In the rows, zero is written as 128.
X: a few groups of rows, each row roughly a mix of its group's hidden directions
X (98 x 10)
[[100 106 126 109 179 142 139 154 131  74]
 [100 151 136 167 163 146  93 148 112 170]
 [182 117 104 105 156  98 165 154 119 112]
 [175 142 180 138 106 113 144  90 119 149]
 [127 120  86 116 120  99  69  88 139 135]
 [137 178 100 182 122 124 141 160 144 147]
 [114  83 130 130 139 127 112  75 166  93]
 [102 169  85 148 128 145  81 128 135 159]
 [139 184 181 114 141 111 113 143 104 147]
 [128 168 143 178 132 157 156 173 139 134]
 [ 95 149  74 176 146 116 128 131 102 112]
 [ 95 132 162 124 142 117 111 105  60 119]
 [114 102 144  99 131  92  65 119 118 102]
 [128  71  84 106  93 109 145 127 147 111]
 [136 148 117 101 167 155 156 105  81 161]
 [120 111 152 104 134  98  81  88  86 142]
 [118 145 115 105  68 103  98  88 113 132]
 [135 122 151 182 182 146 135 150 137 153]
 [119 144 159 150 132 105  79 106 139 181]
 [155 133 136 121 127  99 101  53 136 130]
 [112 129 131  70 131 130  98  79 103 152]
 [191 119 114 114 111  93 104 158 137 153]
 [119 102  92 142 120 170 177 105 104 150]
 [115 128 173  82 135 130 102 180 113 129]
 [177  73 116  98 130 126 116  98 132 152]
 [149 159 163 133 157 179 132 132  96 158]
 [114 171 165 149 159 173 153 125 104 138]
 [154  68 120  93 140 100 124 117 117  91]
 [133 121 144 183 135 149 159 185 124 134]
 [133 103  78  93 157 124 137  82 110 146]
 [153 121 156 142 112  78 109 168 162 104]
 [172 135 132 139 118 103 156 125 161  69]
 [ 94 128 163 113 161 165 127  79 103 135]
 [120 145 113 115 141 157 126 100  86 190]
 [138 112 149 128  93  79 124 142  99  77]
 [122 167 143 123  60 121 123  95 111 144]
 [129 140 113 183 145 149 109 187 114 132]
 [141 111 151 133 182 111 159 142 163  89]
 [103  87 157 127 112 148 145  84  82 125]
 [ 66 134 105 142 130 162 127  80 132 116]
 [ 78 119  82 135 116 140 105 178 135 130]
 [150 103  60 107 118  99 120 113 130 154]
 [155 115 121 142  91 154 169 163 166 152]
 [101 136 118 180  79 131 130  87 120 147]
 [137 115 145  82 104 171 141 129 133 181]
 [183 103 130 135  82 165 133 155 138 139]
 [114 120 140 155 162 144 100 106 119 193]
 [139  78  99 108  83 116 106 126  87 125]
 [109 190 126 155 154 156 137 152 161 136]
 [ 76 165  92 118 157  95 137 123 105 123]
 [111 162  84 127 142 145 125 180 165 138]
 [137  91 173 137 134 107 176 156 126  97]
 [131 109  60  97 106 120 120 116 110 162]
 [112 145 109  81 143 135 161 144  70 127]
 [137  77 173 129 143 108 177 118 143 122]
 [175 101  90  92 141 104 102 112 108 149]
 [124 175 123  98 154 125 101 181 151 139]
 [144 138 126 142 145 141 176 137  63 149]
 [122  98 145 162 159 122  86 138  88 162]
 [140 106 123 187 148  83 110 131 159 109]
 [ 80 149 125 109 170 143 158 106  95 105]
 [113 122  93 136 131 177 173 143 171 129]
 [137 113 128 159  82 157  92 111 156 167]
 [112  81 161 104 125 109  90  92 149 108]
 [104 149 146 166 116 159 175 154 162 115]
 [ 97 136 134  92 106 114 102  73 117 163]
 [ 70 172 109 116 113 148 107 145 119 158]
 [191 116 114 166 134 143 135 162 121  98]
 [162 128  92 112 176 106 174 133 118 108]
 [121 177 116 156 128 104  80 154 119  95]
 [113 132  96 121 109 146 113  66 123 173]
 [123 119 133 170 105 105 104 134 187  96]
 [132 143 143 136 117  97  80 127 126 192]
 [163 122 188 111 115  91 105 139 100 130]
 [142  94 149  93 131 133 120 119 191  96]
 [103 144  94  84 120 172 137 109 143 167]
 [109 111  67 130 134 120  99 162 162 108]
 [124 152 104 164 105 164 171 112 160 155]
 [135  90  72 156 129 142 166 107 145 111]
 [177  77 130 103 128 168 142 102 125 135]
 [135 106 180 134  95 114  76 131 151 144]
 [130 166 109 170 126  77 110 152 153 149]
 [164  93 114 155 109 133 116 171  83 112]
 [170 131 109 136 144  60 121 150 148 135]
 [180 127 137 149  85  96 122 114 117  87]
 [125 196 158 139 135 120 126 120  91 158]
 [ 95 103  97 121  92  98  82 105 151 133]
 [113 117 101 149  74  81 100 105 141 128]
 [160 118 126 159 141 140 157 185 132  88]
 [ 96 114  58 163 130 143 144 121 116 123]
 [ 85 108  64 133 145 162 143 128 130 119]
 [162 117 139  83 149 152 152 126  80 156]
 [140 151 145 138 107 118  93 144 116 198]
 [158 132 181 120  79 120 115 106 149 158]
 [145 176 149 154  77 119 156 136 137 100]
 [151 156 191 102 108 140 134 143 146 160]
 [130  98 167 130 154 166 146  97 144  83]
 [ 86 145  83  94 118 145 101 106 138 163]]

which group is each row in? (one row of each group first)
[ 94  78 121  84 100  95 146 130 127 111]
(122)
[125 116 127 141  63 180 130 154 136 116]
(81)
[126 137 157 145 137 146 166  58 127 116]
(117)

[ 56 153 100 128 141 145  98 115 122 127]
(117)
[103 186 152 155 106 154 132 152 111 155]
(122)
[168 129 115 144 134 169 171 172 138 105]
(122)
[125 177 103 157 147  90 151 168 133 113]
(81)
[151 146 150  83  83 114 137  98 105  97]
(122)
[ 98 154 137  90 105 127 110  75 121 164]
(122)
[139 194 164 159 106 144 137 113 129 146]
(122)
[144  70  85  95 154 140 142 120 152 124]
(122)
[107  81  99 141 117 140 138  70 101 124]
(117)
